One turning vector, and how many steps it has turned:
The counts run from 0 to 261.
[123 157 101 146 187 143 139 102 113  95 102 134 128 117 140 137 125 129
 132 146 114 122 151 144 153 128 117 164 153 130 101 184 139 127  84 182
 181 139 145 142 138 151 140 122 155 146 126 141 131 125 129 131 115 128
 164 105  87 108 151  82 166 184 171 110 116 119 160 103 181 173 123 161
 177 114 142 146 130 110 187 166 107] => 59
[135 154 104 151 139 136 119 130 103  83  90 132 157  76 134 115  98 138
 113 121 117 138 164 145 129 112 143 153 162 134 116 160 127  77 137 135
 177 103 139 146 155 145  77 132 177 141 140 153 156  89 131 142 131 157
 176 134  81  96 125 105 138 203 176 123 131 120 145 112 186 133 107 137
 158 117 142 162 140 119 153 139 104] => 162
[134 132 107 159 122 148 138 144  79  62 107 141 162  96 139 111 102 134
 102 140 110 144 130 170 141 118 127 166 154 158 107 136 141  99 150 105
 188 134 107 123 128 150  98  94 162 129 155 167 162 113 149 153 133 164
 156 135 104  87 106 114 142 211 176 132 116 122 137 108 189 135 131 154
 125  94 122 143 153 128 146 148 112] => 75
[154 131 125 135 115 158 157 136 114  97 103 108 124 119 132 131 121 133
 126 141 108  99 118 170 152 101 118 185 136 133  94 165 126 133  86 138
 166 128 124 131 114 151 108 142 170 173 154 148 139 128 143 123 114 149
 145 118  89 108 110  79 131 194 171 151 105 115 161 102 184 161 140 167
 176  80 144 139 171 132 182 142 146] => 207
[115 129  86 139 123 143 148 119  95  95 115 139 135 103 150 147 117 153
  97 146 136 124 128 173 138 107 130 178 120 147 109 152 131 142 120 122
 182 150 133 136 110 154  87 117 148 147 161 183 153 106 154 139 135 129
 142 141 107  92 131  80 154 187 164 121  94 171 147 102 169 138 119 156
 152 146  85 162 132 140 179 161 133] => 179
[147 141 101 158 125 172 149 143  97  97  94 124 138  97 123 103  90 124
 107 151 102 109 103 144 128 127  81 174 135 148 121 151 134 115 114 143
 179 159  82 136 107 123 104 141 182 160 162 173 127 119 145 113 107 163
 161 102 111 100 117 116 143 214 142 134 118 121 138 121 161 159 149 153
 134 119 148 162 158 132 174 137 116] => 13
[150 148 103 170 137 166 159 145  93  86  95 124 152  95 120 112  99 140
 106 143 104 125 117 142 122 128  96 177 136 137 129 154 126 118 114 134
 173 168  98 135 111 119 109 129 165 145 150 173 132 109 140 114  98 157
 166 102 113  97 126 114 152 231 147 129 120 122 141 114 160 157 165 140
 149 129 145 168 155 126 174 131  96] => 14
[124 159 111 124 122 124 114 149 104 101 108 120 148  83 142 140  96 164
 116 146 124 138 169 138 124 118 134 174 161 142 101 160 121  89 137 150
 166 102 133 136 147 133  83 145 172 158 141 167 138  92 136 136 132 153
 173 142  86 110 127  86 152 174 176 104 103 143 129 122 200 123 123 150
 183 126 120 189 152 139 172 149 101] => 3
[155 147 110 158 137 158 144 160  90 107 121 131 142  94 120 147  93 148
 102 139 101 138 128 140 136 139 107 186 135 141 114 145 154 131 120 160
 188 155 117 104 112 147 117 131 165 102 126 184 146 105 145 142 107 152
 153 112 114 119 118 107 159 201 164 116 109 164 122  98 165 148 153 136
 150 122 128 179 141 150 179 144  78] => 106
[133 163 111 142 155 161 108 144 105 106  91 122 145  88 129 150 104 139
  90 154 103 156 154 126 153 147 104 162 158 122 114 155 145 119 114 180
 173 123 104 119 158 126 133 134 180 141 112 164 136 106 145 134  96 158
 159 119 116 118 109  98 147 198 177 105 111 133 143 116 171 138 142 141
 163 138 136 180 148 133 165 151  80] => 193
[133 150 111 138 132 143 128 137 113  92  77 121 163 100 117 112 106 129
 114 162 105 147 113 136 142 121 103 146 152 114 119 169 122 106 119 151
 156 116 110 133 145 139  98 141 176 172 133 162 145 123 165 116 110 178
 176 121 104 115 108 106 131 210 181 127 136 110 157 112 171 133 120 151
 171 115 146 157 177 127 164 128 111] => 10
[123 138 109 142 167 163 117 138 122 103 118 124 122  94 110 129 111 126
 127 162  99 136 148 150 144 135 119 144 168 110  93 166 144 126 123 184
 169 116 105 126 142 144 131 139 191 157 117 138 133 120 154 112  96 153
 171 117 104 113 111  81 133 196 198  96 128 132 156 127 183 152 120 143
 159 108 145 149 156 123 171 153  90] => 35
[154 129 105 137 122 125 162 162 127 110 121 103 136 105 137 164 129 156
 111 161 116 123 130 174 133 108 123 166 160 114  88 170 122 125 110 163
 159 115 133 120 137 140 108 142 167 162 137 149 139 101 163 120 106 144
 147 122 106 114 121  73 132 176 203 110  85 140 149  95 188 117 105 162
 179 105 114 164 141 149 176 128 113] => 114
[112 154 113 144 145 162 116 119  74 104 118 126 111  79 131 118 118 133
 123 148 100 129 138 154 145 142 122 156 169 131 110 166 115 127 128 147
 170 146 100 129 118 129 118 113 168 162 139 165 129  89 130 122  89 127
 147 109  89  89 130 107 150 201 152 114  92 133 157 153 182 168 173 131
 147 136 127 170 157 112 169 150 115] => 124
[120 148 102 154 175 144 126 114  80  75 113 131 130 105 149 124 136 131
 114 123 108 128 133 166 149 133 118 162 149 142 111 183 125 126 106 150
 177 158 114 146 122 162 121 112 148 140 146 150 138 107 121 143 120 124
 148 107  94  78 152  99 170 206 150 108 112 130 162 123 192 175 139 146
 144 125 109 149 127 114 177 147 120] => 57
[117 115  93 143 126 148 163 117  97 117 105 137 133 122 142 147 118 138
 105 157 135  97 129 166 132 109 120 188 112 153 117 159 145 150 114 120
 201 153 124 140 102 150  96 111 153 152 166 188 154 113 164 132 141 130
 144 147 102  96 126  79 151 173 167 124  91 165 134  95 167 150 116 176
 149 135  95 151 145 152 174 164 139] => 178
[142 134 101 164 171 147 152 117 116  77 109 127 131 133 133 128 130 122
 123 164 109 140 120 181 151 122 109 140 162 124  98 169 138 147 104 162
 177 153 132 132 131 160 143 106 156 159 131 142 146 138 157 114 109 139
 154 114  98  92 128  87 152 198 205 110 103 119 164 105 178 145 122 158
 155  97 131 121 148 121 161 155 116] => 145
[113 154  97 121 136 143 129 130 118 101 100 135 143 104 131 138  96 140
 125 151 120 124 123 132 139  98 126 170 126 124 113 160 134 126 108 135
 161 111 132 126 123 158  83 145 171 176 149 152 132 132 157 122 134 173
 181 147  96 110 106  78 128 210 187 142 154 124 150 113 184 155 127 137
 188 124 147 154 176 109 180 166 113] => 96
[160 132 129 135 109 135 148 137 114 126  83 116 157 121 128 164 127 142
  96 164 108 129 131 159 133 119 121 178 156 116 128 167 147 127 114 157
 174 101 122 126 133 128 107 137 165 157 132 189 151 105 186 107 109 147
 154 128 112 121 121 105 130 187 189 137 101 135 131  99 163 120 126 168
 175 104 136 161 177 143 167 126 108] => 200
[101 156  89 145 153 128 124 103  94  90 103 146 148 101 138 122 126 151
 115 134 115 126 143 163 122 109 140 157 156 136 122 187 115 113 137 142
 177 120 139 150 129 152  82 126 156 165 158 165 149  78 152 124 131 136
 167 141  74  92 153  88 154 182 166 108 122 144 151 116 194 138 101 152
 160 143 105 155 130 117 177 135 120] => 247
[151 137 132 156 155 165 155 121  96 117 106 129 128 128 119 116  99 116
 136 163 124  85 150 167 148 136 104 173 165 142 106 171 128 122 109 166
 202 150 125 142  96 130 138 114 179 145 137 153 169 108 140 116 104 125
 150  94  80 107 135  92 163 161 181 117  87 115 150 113 162 153 112 172
 129  99 134 150 148 154 155 150 126] => 238
[125 157  96 159 153 159 137 118  79  76  87 135 171  94 134 104 100 129
  86 135 116 150 128 149 129 133  93 164 151 147 135 164 133 106 128 125
 198 139 112 143 136 137 107 112 159 147 150 173 167 109 145 129 108 159
 165 114  98  98 120 129 154 221 142 128 135 113 141 106 171 149 124 140
 120 129 133 164 144 120 164 129 102] => 167
[111 153 104 129 157 156 121 126 102  97 120 126 124  86 143 140 100 142
 122 142 131 151 142 136 151 105 118 160 149 125  89 159 135 131 122 138
 168 120 123  95 157 167 113 122 169 141 125 142 152 124 146 148 127 153
 163 135  96 114  96  75 139 196 182 115 131 141 153 106 200 149 129 132
 189 103 123 169 172 121 163 163  94] => 187
[136 145 116 133 135 150 160 121  98 125  89 122 143 135 153 140 109 129
 125 149 151 104 144 141 140 111  82 195 152 135 107 172 129 117 112 167
 198 131 121 154 110 134 130 105 167 157 154 161 162 115 150 123 110 138
 154 111 106 124 137  76 169 161 159 122  92 119 142 102 177 149 102 188
 170 103 125 170 166 155 164 152 120] => 85
[133 163 129 142 170 148 128 115  89  98 119 120 113 121 140 135 125 128
 134 152 105 130 119 150 160 134 112 155 155 121 100 176 114 156  86 167
 153 151 141 118 121 162 119 126 151 158 132 150 157 126 158 122 105 144
 152 104  80 110 126  80 158 195 180 123 117 116 163 111 187 172 156 149
 186  97 137 151 171 123 182 147 122] => 212
[128 137 108 140 138 141 148 132  94  95 121 111 134  89 155 133 132 151
 119 139 111 146 136 163 134 107 132 168 163 119  77 165 107 140 127 138
 152 129 113 118 129 134 110 119 150 169 141 146 132  94 143 122 104 134
 149 128  96  88 128  84 142 205 177 111 104 131 158 125 205 139 145 132
 185  98 113 148 178 115 170 130 105] => 119
[130 122 126 147 157 140 153 105 101  90 101 122 128 128 132 112 134 116
 131 134 119 104 115 175 150 119 122 164 163 138 104 179 132 138  98 146
 182 125 126 134 126 169 114 115 160 160 145 143 169 124 156 128 124 139
 153 113  78 106 123  82 133 199 173 143 118 103 171 103 186 166 115 163
 159  78 132 129 148 123 177 148 154] => 54
[102 138  90 145 155 158 125 129  81 102 141 131 113  81 134 110 121 133
 133 142  95 150 119 156 134 122 126 142 164 128  97 161 142 137 154 134
 179 134  90 119 125 161 103 128 171 147 148 149 144 100 148 126 112 132
 159 142  99  98 122  92 131 201 164  90 120 153 158 133 198 159 137 124
 139 113 107 142 157 137 191 151 107] => 32
[151 119 122 166 130 160 165 137 100  92 102 134 136 117 112 101 102 115
 135 156  96 120 128 170 142 121 114 162 171 143  97 144 146 127 129 128
 201 144 105 133 108 135 124 113 182 150 149 141 163 130 157 110 117 150
 157 110 102 100 108 108 131 199 194 125 117 103 151 118 176 147 126 157
 130  68 152 133 178 137 156 144 107] => 232
[121 155  93 148 179 165 138 115 124  97  86 145 149  99 112 118 108 125
 125 154 118 141 147 139 140 116 120 158 141 122 118 164 158 141 110 146
 186 121 131 123 141 158 120 123 178 147 132 151 151 132 160 119 123 158
 181 137 110 108 112 105 139 206 194 121 156 121 150 110 170 168 113 135
 163 114 157 140 166  98 168 161  94] => 255
[118 144 118 134 139 174 128 111  74 111 115 132 110  93 133 116 130 122
 131 149 106 116 130 151 142 141 107 168 169 134  99 163 131 143 134 138
 181 141  83 130 106 130 117 121 172 173 160 159 143 100 131 107 101 129
 148 123  95  98 122  88 136 201 149 114 101 134 161 150 181 173 164 141
 148 101 115 150 176 121 177 155 134] => 123
[165 134 114 163 125 139 149 142 118  71 109 126 150  95 112 115 102 134
 123 149  93 145 139 168 137 112 132 153 169 128  92 139 136 118 125 140
 169 123 131 122 134 140 114 124 170 151 131 138 135 119 150 119 108 160
 164 121 101  93 120 114 131 210 213 114 116 109 154 109 186 130 131 150
 162  90 149 140 157 116 148 130  90] => 230
[134 147 119 149 151 146 145 126  75  97 113 124 124 107 149 125 127 147
 117 133 104 130 108 153 144 115 121 177 147 146  91 159 114 142 112 135
 160 161 130 123 107 162 109 123 134 150 155 159 142 110 139 140 106 142
 146 112  87  90 133  98 167 206 153 125 105 135 156 117 190 174 180 136
 168 106 117 152 169 119 186 136 126] => 210
[135 144 136 137 140 163 120 124  92 137 112 145 104 107 111 131 111 126
 144 152  99  90 159 139 138 151 115 185 153 136 124 174 162 125 103 174
 191 128 116 141 105 133 118 135 188 154 139 169 135 103 139 106 114 140
 168 118  87 116 134  97 140 181 170 118 113 135 137 145 160 179 146 156
 158 112 156 162 168 130 184 153 107] => 128
[166 147 115 157 149 153 157 159  98 112 116 129 147  99 128 156  96 155
  97 151 102 145 136 138 146 135 106 189 139 130 108 158 148 138 116 161
 175 147 129 104 121 154 125 121 150 113 121 174 153 125 162 138  97 152
 159 115 118 119 123  97 159 203 187 112 115 152 125  83 165 139 130 144
 169 128 135 180 150 155 171 133  70] => 107
[123 136 105 130 158 135 136 135 115 120 132 124 117  96 129 139 124 138
 149 146 117 128 131 158 143 104 130 154 156 125  91 170 137 148 120 148
 168 118 134 114 128 172  96 143 168 153 139 141 147 122 160 118 124 139
 167 144  92 118 116  66 130 172 202 102 132 155 156 116 200 156 106 137
 185  91 121 139 165 136 184 148 123] => 29
[105 145  97 141 169 148 142 110  81 104 120 161 130 121 139 141 128 133
 128 149 118 136 155 142 132 131 115 175 150 162 121 172 176 120 126 165
 205 160 115 150 107 153 130 104 166 141 153 164 134 115 131 137 133 112
 158 128  95 101 151  97 160 182 156 100 119 151 122 128 177 180 125 156
 147 128 127 150 138 117 185 187 107] => 62
[117 139 109 158 167 147 136 107  77  87 116 136 130 115 149 110 136 117
 121 132 108 119 115 171 144 129 113 156 157 158 116 174 128 127 106 139
 189 156 109 137 112 163 109 114 159 157 161 143 156 107 125 128 119 121
 146 111  90  86 141  93 153 195 140 118 113 125 167 118 190 176 128 149
 135 110 117 138 129 131 191 152 143] => 56
